Here are some points, one per row:
array([24, -5, 25, 17, 15, -20, -7, 31, -30, -42, -62, 11, -32, 52,
       1, 28, 5, -37, -49, 41, -25, 18, -82, 88, 31, -22, -14, 7,
       3, -11, 16, -32])
array([24, -2, 83, 23, -42, 48, -73, -51, 56, -26, -29, 47, -97, -31,
       -21, -23, 19, 27, -44, -44, 45, -21, 14, 5, 8, 66, 2, 6,
       -48, 5, -17, 59])
array([-12, -22, 1, -42, 48, 13, -34, -72, -27, -31, -15, 61, -38, -68,
       0, 7, -35, -33, -16, -32, 41, -32, 33, -11, -1, -4, -72, 15,
       12, -82, 10, -47])
array([109, -67, 2, -53, -14, 2, 59, -41, -49, 57, -15, 34, -1, -21,
       3, 12, -40, 34, 32, 48, 77, -34, 53, -43, 8, 1, -5, -29,
       -14, -53, -18, -50])
array([52, -26, -11, -38, 75, 27, 46, -62, -10, 11, -5, 82, 95, 14,
       -28, 15, -14, 64, -78, -9, -19, -21, -55, 1, 40, -29, -37, 17,
       -34, 75, 4, -23])
array([-24, -26, -10, -44, -64, -13, 17, -31, 11, 78, 1, 25, -41, -28,
       -46, -41, -61, -33, 12, 18, -82, -44, -53, -3, -19, -44, 39, 21,
       29, 94, -96, -5])
array([-47, -12, 48, -78, 50, -2, -39, 26, 38, 73, 46, -28, 32, -51,
       39, 29, -28, -9, 58, 69, -26, -14, -33, -18, -12, 48, 12, -14,
       15, 14, 42, 43])
array([28, 49, 37, -4, 80, -14, -47, 59, -28, -21, 19, -27, 18, 20,
       7, 49, -28, -42, 35, -8, -2, -20, -22, -65, -28, 26, 84, -87,
       -19, 51, -23, 16])
array([-22, -49, 39, 30, 23, -54, -38, 65, 28, 64, 9, -4,
       43, 34, 5, 41, 48, -41, -27, -41, -2, 13, -11, -33,
       39, -16, -28, -16, -18, -48, -102, -7])
array([9, 39, 10, 81, 26, -48, -31, -13, 61, 75, -2, -21, 21, 2,
       1, 6, -39, 0, -30, -22, 46, 19, 92, -13, -28, -38, 28, -5,
       28, -22, -59, 28])
array([-30, 38, 27, 19, 34, 61, 42, -16, 7, 49, 31, 4, 72, 1,
       32, -42, 13, -58, -24, -1, 69, 44, 14, 78, -45, -48, -18, 26,
       27, -6, -14, 30])
array([-60, -48, -89, 34, -17, -10, 38, 15, -32, 48, -23, 50, 25, -6,
       -11, 39, 57, -14, 88, -54, -2, 1, 19, 16, -11, 69, 94, 49,
       26, 24, 39, 46])
array([48, -12, -44, 33, 10, -3, -8, -63, -66, -12, 31, -102,
       -20, -11, -38, -57, 72, -27, -21, 17, -65, -12, 51, -13,
       58, -24, -13, 8, 29, 5, 17, 41])
array([-64, 54, 10, -26, 58, 38, 19, 36, -38, -32, -35, 18, -1, 7,
       -47, -19, 6, 45, 10, 32, -60, 102, -1, 27, 28, -8, 14, 1,
       10, -37, -74, -33])
array([22, -16, 44, -23, -27, 2, -73, 19, -59, -49, -7, 53, -23, 14,
       57, 60, -37, -36, 12, 5, -32, 54, 38, 43, -6, -62, 13, 108,
       -40, -10, 25, 28])
array([-37, -8, 28, 63, -23, 59, 6, -27, -63, -48, 38, 58, -64, -62,
       25, 64, -63, 8, 30, -2, -34, -13, 46, -37, -9, 83, -9, 42,
       -36, 13, -23, -33])
array([-47, -17, 18, -78, -4, -8, 44, -13, -12, -16, -41, 0,
       -102, -76, 14, 91, 21, 13, -76, -23, 50, -49, 55, -31,
       -9, -30, -28, -3, -23, 16, 7, -3])
array([41, 0, 43, -25, -11, -43, 41, -74, -39, -1, -64, 41, 34, -34,
       34, -18, 69, -22, -64, 38, 104, 31, -18, -73, 28, 24, 11, 21,
       11, 12, -10, -52])
array([92, -22, -16, -43, 15, -35, 64, 88, -37, -20, 17, 22, 54, -67,
       -77, -16, -69, -1, -52, 1, 9, -41, 29, -30, -28, 40, 45, 80,
       -49, 47, -21, -11])
array([-12, -46, 50, -13, -7, -74, 48, -42, 50, 29, 19, 25, 38, 2,
       -4, -75, -45, 124, -26, 0, -60, -28, -23, -55, 27, -37, 8, 45,
       -59, 19, 14, -1])
array([25, -40, 18, 3, -25, -14, -7, -78, 47, 23, 47, 47, -12, -72,
       -26, -27, 30, -80, 36, 46, -76, 19, -82, -10, -37, -82, 24, -89,
       -76, 17, 16, -5])
array([-3, -36, 0, -63, 13, -16, -46, 75, 56, 2, 15, 11, 22, -72,
       8, -18, -62, -58, 34, 33, -33, 26, -50, 0, 37, 9, -31, -25,
       74, 35, 29, -20])
array([-25, -55, -25, 4, 20, -24, -54, -24, 49, -59, 1, -26, 9, 1,
       92, -35, -43, -1, -23, 51, -13, -13, -6, -54, -26, -2, 37, -79,
       77, 57, -17, 22])
array([71, -22, 36, -31, 51, 1, -32, 4, 82, -18, 71, -23, -16, 63,
       27, 13, 74, 15, 30, 2, -6, -26, 27, -27, -53, 24, 22, 8,
       68, 64, -7, -11])
array([-33, 26, -45, -54, 63, -87, -67, 15, -20, -8, 39, -32, 9, -7,
       74, -17, 54, 32, 35, -58, 13, -7, -50, 19, -15, 16, -50, -7,
       -20, 17, -93, -35])
array([9, -7, 40, 74, -29, -37, 8, 33, 15, -4, 0, -43, 71, -5,
       43, 37, 38, -13, 17, -67, -18, -52, 3, -26, -6, 50, -79, -58,
       2, 2, -77, -37])
array([38, -28, -20, 41, -15, 22, 8, 5, 8, 6, 28, 6,
       -28, 67, 0, 59, -15, 5, 63, -45, 32, -35, 2, -46,
       -104, -98, -80, -19, 33, -7, -36, 35])
array([-66, 59, 10, 34, 74, -32, 32, 3, 35, -10, 27, 6, 45, 4,
       -33, 40, 31, -26, -1, -2, 37, -20, -2, -20, -41, -89, -98, 43,
       49, -18, 43, 47])
array([19, 0, 11, 59, 27, -57, 94, -20, 24, -3, 34, -61, -37, -15,
       0, 34, -80, -1, 48, -64, 77, 53, -51, 50, -32, 23, 37, 1,
       10, -2, 11, 43])
array([81, 96, -10, 55, -81, -71, 21, 2, 17, 39, 8, 35, 26, -46,
       50, -22, 13, 20, 36, -15, -1, 15, 38, 55, 17, 11, -15, -36,
       17, -5, 18, 56])
array([-42, 93, 27, 8, -29, -4, 85, -1, 0, -6, 43, 48, -1, 31,
       30, -11, 14, -30, -13, -38, -10, -30, -8, 16, 23, -29, 58, -26,
       89, -35, 40, -12])
array([-35, -64, -84, 23, 12, 11, 41, 63, -17, -23, 82, 73, -20, 1,
       10, -62, 44, -8, -2, -41, 25, 15, 43, 39, 12, -8, 15, -44,
       4, -17, 30, 49])
array([24, 77, -62, -8, -33, 61, 50, 34, 21, 8, 4, 10, -9, 11,
       71, -4, 28, -10, -10, -33, -15, -31, -23, 22, 98, 22, 35, -23,
       -23, 4, -26, 65])
array([10, -6, -35, 3, -42, 78, 19, 14, -3, 10, -39, -65, 39, 1,
       49, -69, 16, -50, -3, -47, 15, -43, -75, -34, 49, -37, 7, 24,
       -8, -65, 24, 57])
array([-28, -15, -39, 6, 60, 39, 45, 26, 0, 23, -64, -15, -31, 39,
       60, -84, 13, -28, 6, -13, -63, -2, 42, -45, -45, 17, 1, 5,
       -4, -40, 69, -2])
array([-3, 36, -47, -41, 3, 1, -17, -38, -25, 66, 7, -57, -25, 71,
       -19, -36, 5, -75, -34, -35, -21, 24, 18, -35, 68, 18, -22, 8,
       0, -15, 63, -38])
array([38, -41, -15, -12, 46, 51, 4, -6, -8, 23, -18, -61, -28, 8,
       -45, -11, 33, 95, 28, 9, -30, 36, 25, -2, 25, 34, -29, -33,
       20, -32, 39, 57])
array([15, 39, -27, 32, 29, 53, -37, 75, -46, 46, -25, 15, -52, -1,
       -37, -14, -23, 49, 25, -28, -2, 92, -34, -1, 1, 0, -45, 31,
       18, 70, 66, -67])
array([1, 17, -98, 24, -24, 34, 1, 8, 38, -2, 8, -58, -2, 9,
       -9, 83, -34, 32, 5, 24, -21, 60, 39, 22, 35, 13, 44, 19,
       -66, 57, 7, -52])
array([25, 23, -23, 34, -44, 23, -34, 21, 17, -26, 13, -48, -8, -41,
       -7, 52, 44, 95, -24, 14, -6, 25, -68, 2, 30, -21, 101, 40,
       9, -60, -5, -74])
array([-93, 23, 40, 27, -10, 20, -29, -7, -38, -15, -26, -37, 14, 38,
       -21, -59, 7, 52, 21, 37, 59, -51, 21, 31, 39, -73, 0, -39,
       -32, 24, 35, -41])
array([3, -29, -8, 5, -33, 42, -66, 12, -59, 10, -16, -18, 24, 46,
       -42, 36, -37, 63, -30, 26, 7, -51, 21, 33, -56, 24, 65, -29,
       14, -23, 29, 34])
array([-57, 0, 31, -27, -74, 3, 6, 22, -42, 14, 8, -40,
       -10, 42, -21, -33, 31, 4, -83, 42, 1, 57, -24, 39,
       -101, 25, -38, -11, -11, -32, 21, -22])
array([-6, 6, 45, -44, -58, 7, -26, -48, 23, -76, -66, -33, 60, 12,
       -50, -27, 34, -20, 17, -41, -28, 14, 63, 51, -57, -21, 16, -21,
       -11, -11, 29, -46])
array([26, 23, -40, 14, 5, 7, -2, 23, 34, -61, -31, -22, -47, 27,
       -44, -16, 3, 12, 64, 89, 23, -76, 36, 23, -60, 6, -26, 40,
       -49, -10, -1, -21])
array([-46, 10, 10, -40, -98, -5, -12, -10, 22, -72, -17, 9, 18, 65,
       -44, 11, -27, -1, 13, 35, 38, 85, -7, -40, 44, 25, -43, -13,
       -8, -12, 4, 34])
array([-45, 57, -46, 3, 15, -43, -42, -40, -13, -32, -38, 50, 16, 25,
       -30, 27, -16, -22, -48, 39, -16, 22, -61, 43, 13, 82, -9, 13,
       -27, -55, -11, -13])
array([3, -45, 59, 40, -46, 12, -13, 2, 22, -43, -7, -20, -37, 8,
       -30, 4, -29, -10, 26, 52, 1, -58, 18, 64, 72, 64, -22, 30,
       1, -11, -19, 3])
These points spread out most along one direction. For each point below, how far along it does it lie, from 0 to 99? 50 is the average, and the first point above lies past it. One standard deviation of the points above along it is 16.
array([-35, -64, -84, 23, 12, 11, 41, 63, -17, -23, 82, 73, -20, 1,
       10, -62, 44, -8, -2, -41, 25, 15, 43, 39, 12, -8, 15, -44,
       4, -17, 30, 49]) 37
array([-57, 0, 31, -27, -74, 3, 6, 22, -42, 14, 8, -40,
       -10, 42, -21, -33, 31, 4, -83, 42, 1, 57, -24, 39,
       -101, 25, -38, -11, -11, -32, 21, -22]) 62
array([92, -22, -16, -43, 15, -35, 64, 88, -37, -20, 17, 22, 54, -67,
       -77, -16, -69, -1, -52, 1, 9, -41, 29, -30, -28, 40, 45, 80,
       -49, 47, -21, -11]) 66
array([-3, 36, -47, -41, 3, 1, -17, -38, -25, 66, 7, -57, -25, 71,
       -19, -36, 5, -75, -34, -35, -21, 24, 18, -35, 68, 18, -22, 8,
       0, -15, 63, -38]) 51
array([9, -7, 40, 74, -29, -37, 8, 33, 15, -4, 0, -43, 71, -5,
       43, 37, 38, -13, 17, -67, -18, -52, 3, -26, -6, 50, -79, -58,
       2, 2, -77, -37]) 26
array([-93, 23, 40, 27, -10, 20, -29, -7, -38, -15, -26, -37, 14, 38,
       -21, -59, 7, 52, 21, 37, 59, -51, 21, 31, 39, -73, 0, -39,
       -32, 24, 35, -41]) 59
array([48, -12, -44, 33, 10, -3, -8, -63, -66, -12, 31, -102,
       -20, -11, -38, -57, 72, -27, -21, 17, -65, -12, 51, -13,
       58, -24, -13, 8, 29, 5, 17, 41]) 48
array([41, 0, 43, -25, -11, -43, 41, -74, -39, -1, -64, 41, 34, -34,
       34, -18, 69, -22, -64, 38, 104, 31, -18, -73, 28, 24, 11, 21,
       11, 12, -10, -52]) 61
array([-25, -55, -25, 4, 20, -24, -54, -24, 49, -59, 1, -26, 9, 1,
       92, -35, -43, -1, -23, 51, -13, -13, -6, -54, -26, -2, 37, -79,
       77, 57, -17, 22]) 30
array([-47, -17, 18, -78, -4, -8, 44, -13, -12, -16, -41, 0,
       -102, -76, 14, 91, 21, 13, -76, -23, 50, -49, 55, -31,
       -9, -30, -28, -3, -23, 16, 7, -3]) 66
array([-46, 10, 10, -40, -98, -5, -12, -10, 22, -72, -17, 9, 18, 65,
       -44, 11, -27, -1, 13, 35, 38, 85, -7, -40, 44, 25, -43, -13,
       -8, -12, 4, 34]) 66
array([-28, -15, -39, 6, 60, 39, 45, 26, 0, 23, -64, -15, -31, 39,
       60, -84, 13, -28, 6, -13, -63, -2, 42, -45, -45, 17, 1, 5,
       -4, -40, 69, -2]) 43
